| -34 | -97 |   7 | -89 |  zezom
|  32 | 118 | 102 | 101 |  Kuzub
|   83 |   32 | -108 |    0 |  rudas
|   70 |  -94 | -117 |  -51 |  fogu
| -97 | -88 | -34 |   7 |  pado
common rudas Kuzub: 
| 32 |
order: |  -51 | -117 |  -94 |   70 |
fogu
chg fogu: |   70 |  -94 | -118 |  -51 |
3, | -117 |
chg rudas: |   83 |   31 | -108 |    0 |
2, | 32 |
order: | -97 | -89 | -34 |   7 |
zezom

|  14 | -15 |  40 |  39 | = godof
|  18 | -16 |  14 |  39 | = tagi
|   1 |  27 | -18 | -55 | = dibi
|  90 | -30 |   0 |  67 | = kad
|  40 | -15 |  14 |  38 | = Nasas
| 90 | 91 |  0 | 67 | = tas
q: | 90 | 91 |  0 | 67 |
tas
chg godof: |  14 | -15 |  40 |  40 |
4, | 39 |
order: |  40 |  39 |  14 | -15 |
godof

|  18 | -15 |  -7 | -42 | -23 |  -2 | -> zis
|  -6 | -15 |  18 | -42 | -23 |  -2 | -> geg
|  36 |  50 |  91 | -99 | -14 |  78 | -> metu
| -20 | -35 |  50 |  25 | -26 |  42 | -> sumon
| -50 | -37 | -51 |  34 | -49 | -60 | -> vab
common sumon metu: 
| 50 |
order: | -23 |  -2 |  18 | -15 |  -7 | -42 |
zis

